A single turn carries every row of the set below to another of its rows. Some are shown first; where does it send the rows asked next?
Kiget: [-2.71  0.40  0.25 -1.07  0.36  0.11  0.53 -0.54 -4.39 -0.55 -2.84 -0.26
 -1.28  0.52  0.61 -0.43  0.89 -0.24 -0.92  1.26  2.35  0.54  1.29]
tuzag: [-2.38 -0.38  0.83  0.16  1.86 -0.51 -0.82 -0.25  0.38 -0.67  2.92  1.32
 -0.53 -0.87 -0.86  3.55 -0.30 -1.08 -1.98  1.06  1.85  1.29  0.92]
mol: [ 0.47  0.33  1.76 -0.34 -0.72  1.29  0.58 -0.49 -0.43  0.87  1.35 -0.76
 -0.41 -0.81  1.25 -0.57  1.24 -0.39 -4.56  0.22  2.72 -1.79  2.12]
nalif: [ 1.11  3.69  1.29 -0.38  0.50  2.05 -1.28  0.64  0.99  1.24 -0.35 -2.89
 -1.53 -0.32  1.54  1.74  2.24  0.28 -2.18 -1.01  0.95  1.37  0.53]
Kuv: [-1.98 -0.81 -1.52  0.24 -0.82  1.25  3.03 -0.14  0.37 -1.75  1.70 -1.19
 -1.82  0.09  0.11  1.13  0.21  1.81 -1.24  3.14  0.12  1.91 -0.18]
tem: [-0.42  3.27 -0.70  0.73 -0.36  1.09 -0.97 -0.43 -1.05 -0.40 -2.14  1.18
 -0.68  1.67  2.99  1.29 -0.43  1.54  0.96  1.76  1.31  2.65  1.61]
pife: [-1.00  0.82  3.04  1.37 -0.05  0.46 -2.10 -2.84 -0.40  0.50 -2.70 -1.66
 -0.56  0.45  0.65  2.29  0.13  0.51 -1.28 -1.08  1.62 -0.54 -1.07]
zoz: [-1.22 -0.06  0.52  0.42  1.88 -0.90 -0.58  0.49  0.93  2.64  1.15 -0.12
 -0.17 -0.76 -0.13 -0.18  0.65  2.62  0.62  1.81  1.51  2.90 -3.29]
putut: [ 0.08 -1.49  0.66 -1.13 -0.41  3.22 -0.54 -0.89 -1.24  0.86  0.46 -1.36
 -2.16 -0.51  1.04  0.41  1.34 -2.14 -2.08  1.04  2.76 -1.23  2.96]
sif: [-2.04 -0.41 -1.85  0.63 -0.42  2.50  2.92 -0.77  0.87 -1.58  2.12 -1.07
 -0.63 -0.65  1.16  1.08  1.26  0.65 -1.48  2.99 -0.06  1.26  0.28]
Tuze: [-2.19  0.24 -2.84  0.20  1.54 -1.68 -0.45 -0.68  0.72  0.34  1.43  0.32
  2.21  0.61 -0.49  1.40  0.54 -0.52 -1.82 -0.68  1.52  0.48 -1.17]
nezil: [ 0.72 -0.14  1.30  0.72  0.29  0.95 -0.28 -0.73  2.63  3.76  2.30  0.10
 -0.86 -1.04  1.18  1.49  0.31 -0.05 -0.89  1.99  1.37  2.62 -1.98]
Razaf: [-1.52  1.13  1.27  1.43  1.00  0.91 -3.01 -1.12 -2.58  0.91  0.25 -2.11
 -0.40 -1.27 -0.70 -0.54  1.74  0.64  1.02 -0.69  0.74 -1.83  0.67]
sov: [-0.86  1.32  1.14  1.59  1.56  2.05 -0.82 -0.38  2.27  1.29 -2.15  2.11
 -1.70 -0.14  0.49 -2.15  2.03  0.76 -0.71  0.85  1.38 -0.51  2.79]
kal: [-3.71 -0.87 -1.35 -1.47  2.28 -0.47 -1.03 -0.06 -0.08 -0.29  0.79 -0.40
  0.13  0.23 -1.55  2.69 -0.86 -1.09 -0.08  1.71  2.38  1.02 -0.51]
bika: [ 0.10 -1.72 -2.19 -0.12  0.73 -0.68 -1.64 -0.42  1.09  0.43  2.34  0.08
 -0.74  0.45 -0.93  2.84  0.47 -1.36 -2.20 -1.33  1.16  0.91 -0.20]
ganed: [ 0.33 -0.91  1.42  0.04  1.63  2.02 -1.92 -0.25  1.52  2.34  0.86  0.30
 -0.89 -2.11  2.07  2.16  1.53 -0.49 -0.61  1.37  0.87  2.86 -2.24]
fubur: [-1.39 -0.78 -1.04  1.01  2.21  0.58 -1.34 -0.45  0.31  2.54  0.70  0.40
 -0.22 -0.70  0.70  0.20  1.96  1.03  2.26  1.54  0.92  3.32 -2.43]
varum: [ 0.43  1.21  1.49  1.17 -0.31  0.51 -1.63  0.67  0.83  1.42 -2.75  0.25
 -1.52 -0.30  1.04 -2.32  3.02  0.05 -1.63  0.27  0.02  0.25  2.70]
Kisu: [-0.33  1.30 -0.67 -0.03  1.23  2.05 -1.72  0.93  2.08  0.84  1.55 -2.07
 -1.06  1.22 -0.13 -0.57  0.12  3.79  1.66  1.63  3.01  0.35  1.34]
fim: [-1.95  0.58 -0.46  0.25 -0.12 -2.18 -0.87  0.18 -0.75 -0.42  2.25  0.70
  2.33 -0.57  0.79  1.93  0.02 -1.39 -2.41  1.45  0.81  1.16  0.72]
zom: [-1.60  0.19 -2.67  0.40 -0.06  2.39  2.61 -0.52 -0.38 -1.84  0.99 -0.41
 -0.92 -0.96  1.47  1.13  1.89  0.35 -1.98  1.55 -0.96  1.48 -0.38]
Vipa: [-0.63  1.81 -0.73  0.85  2.35  2.52 -2.51  0.78  1.36 -0.46  0.90 -0.70
  0.52  0.03  1.67 -0.54  2.19  3.61  1.03  0.35  2.10  0.40  1.31]
Pigi: [ 0.41  0.80 -1.27  0.10 -0.43  0.31 -0.50  0.00 -0.83  3.56  0.90  1.33
 -0.37 -0.96  1.83  0.12 -0.41 -0.85  0.81  2.78  0.14  2.84 -1.68]
gisev: [-0.88 -1.44 -1.84 -1.10 -0.28  2.12  1.61  0.70  0.89 -2.04  0.83 -2.32
 -1.15 -0.85  0.80  1.10  1.17  1.58 -2.70  1.71 -0.14  0.97 -1.46]
ped: [-0.94 -1.88 -1.96 -1.70 -0.57 -1.16 -2.26  0.63 -0.89  0.13  1.06 -1.25
  0.03  0.32 -0.37  2.51 -0.71 -2.22 -0.92  1.45  0.99  1.31  0.22]
Dutil: [ 0.20  0.79  0.33 -1.10  0.50 -0.05 -1.37  1.49 -1.26  2.29 -0.08  1.08
 -0.33 -2.05  1.85  0.39 -0.44  0.32 -0.58  2.48  0.27  2.70 -2.83]
gumak: [ 0.21  0.05  0.90 -0.23  0.94  1.63 -1.29  0.68  2.70  1.86 -2.70  0.20
 -3.25  0.53 -0.95 -2.13  0.67  1.33 -0.93  0.81  1.93 -0.77  1.74]
Nub: [-0.90  0.85 -1.40 -0.18 -1.40 -1.30  1.63 -1.06 -3.00  1.15 -1.74 -0.74
 -0.58  1.97  0.21 -1.64  0.64  0.29 -1.98 -0.08  2.25 -0.04  0.72]
pufav: [-1.01 -3.05 -1.05  0.86  0.66  1.32  0.08 -2.43  0.76  0.25 -0.23 -0.60
 -1.46  2.52 -0.21 -0.53  1.49  1.84 -0.43 -0.26  4.12 -0.45  1.35]
para: [-1.02  1.45  1.38  1.36 -0.13 -0.08 -1.90 -1.09 -1.64  2.10  1.23 -2.81
 -0.81 -0.31 -1.91 -0.96  0.23  1.24  0.76 -0.02  1.35 -2.02  0.56]
Pas: [-1.15 -1.31 -2.49  0.13 -0.10  1.66  1.60  0.16 -0.09 -2.65  0.46 -1.02
 -0.97 -0.56  1.31  1.00  2.09  1.79 -2.09  1.03 -0.78  1.73 -1.07]
vake: [-2.11  1.40  1.45  0.91  0.17  0.88 -0.26 -0.54  1.64  1.53 -3.81  0.44
 -1.00  1.06  0.54 -2.03  0.95  0.31  0.27  2.88  1.69  0.48  2.53]
dob: [-1.29 -0.36 -1.68 -1.17 -0.65  1.65  2.85  0.63  0.11 -1.46  1.00 -1.89
 -2.31 -0.53 -0.10  1.21 -0.02  1.29 -2.44  2.38 -0.08  1.29 -1.17]
ruzu: [-1.09  0.89  2.20  2.22 -0.94  0.65 -1.09 -4.05  0.03  1.70 -1.63 -1.55
 -1.02  1.48  0.14  2.17 -0.44 -0.37  0.02 -0.08  1.91 -0.33  0.06]
rila: [-2.47 -1.67  1.72  0.79  2.00  0.85  0.09 -1.42  0.18 -1.44 -0.41  0.46
 -0.36  0.76  0.41 -0.24  1.65  3.02 -1.92  0.19  4.28 -0.47  1.09]
Gaf: [ 0.61  0.46  1.04  0.46 -0.63  0.92 -2.77 -1.13 -0.85  0.43 -0.48  0.95
 -0.48 -0.13  0.61 -0.01 -2.88  2.11 -0.84  0.42  2.02 -2.80 -0.11]
dureb: [ 0.01  0.27  0.01  1.39 -0.36  2.15 -2.90 -2.28 -1.36  0.45 -0.42  1.67
 -0.40 -0.09  1.34  0.30 -1.96  0.68  0.81  0.75  1.67 -2.37  1.11]
dunu: [ 1.07  2.54 -0.78 -0.75 -1.08 -0.02 -1.28  0.81 -0.31  0.10 -2.53 -0.38
 -1.38  2.21  1.89  0.86 -1.54  2.79 -0.40  0.91  1.59  2.12 -0.07]
fogiz: [-0.21  0.73  2.34  0.31 -0.81  0.61 -0.96  0.80  1.04  2.06 -2.26 -0.65
 -3.15  0.31 -0.52 -1.87  1.04 -0.04 -0.47  2.44  1.03  0.46  3.30]
Zizu: [-0.35  0.56  0.42 -0.03  0.01  0.34 -1.38  0.33  1.87  1.40 -4.82 -0.52
 -0.85  1.15  0.67 -2.48  1.53  1.02 -1.09  0.73  1.19 -0.03  0.82]
fip: [-0.06  3.80  1.40  0.24  0.10  2.70 -0.23 -0.38  0.98  2.01  0.65 -2.68
 -2.43  0.29  0.88  2.14  1.29 -0.80 -0.21  1.16  1.56  1.83  2.20]

ruzu turns into dureb
Pas turns into gisev
fim turns into Tuze
Now these:
fubur turns into ganed
varum turns into Zizu
Kiget turns into rila
nalif turns into dunu

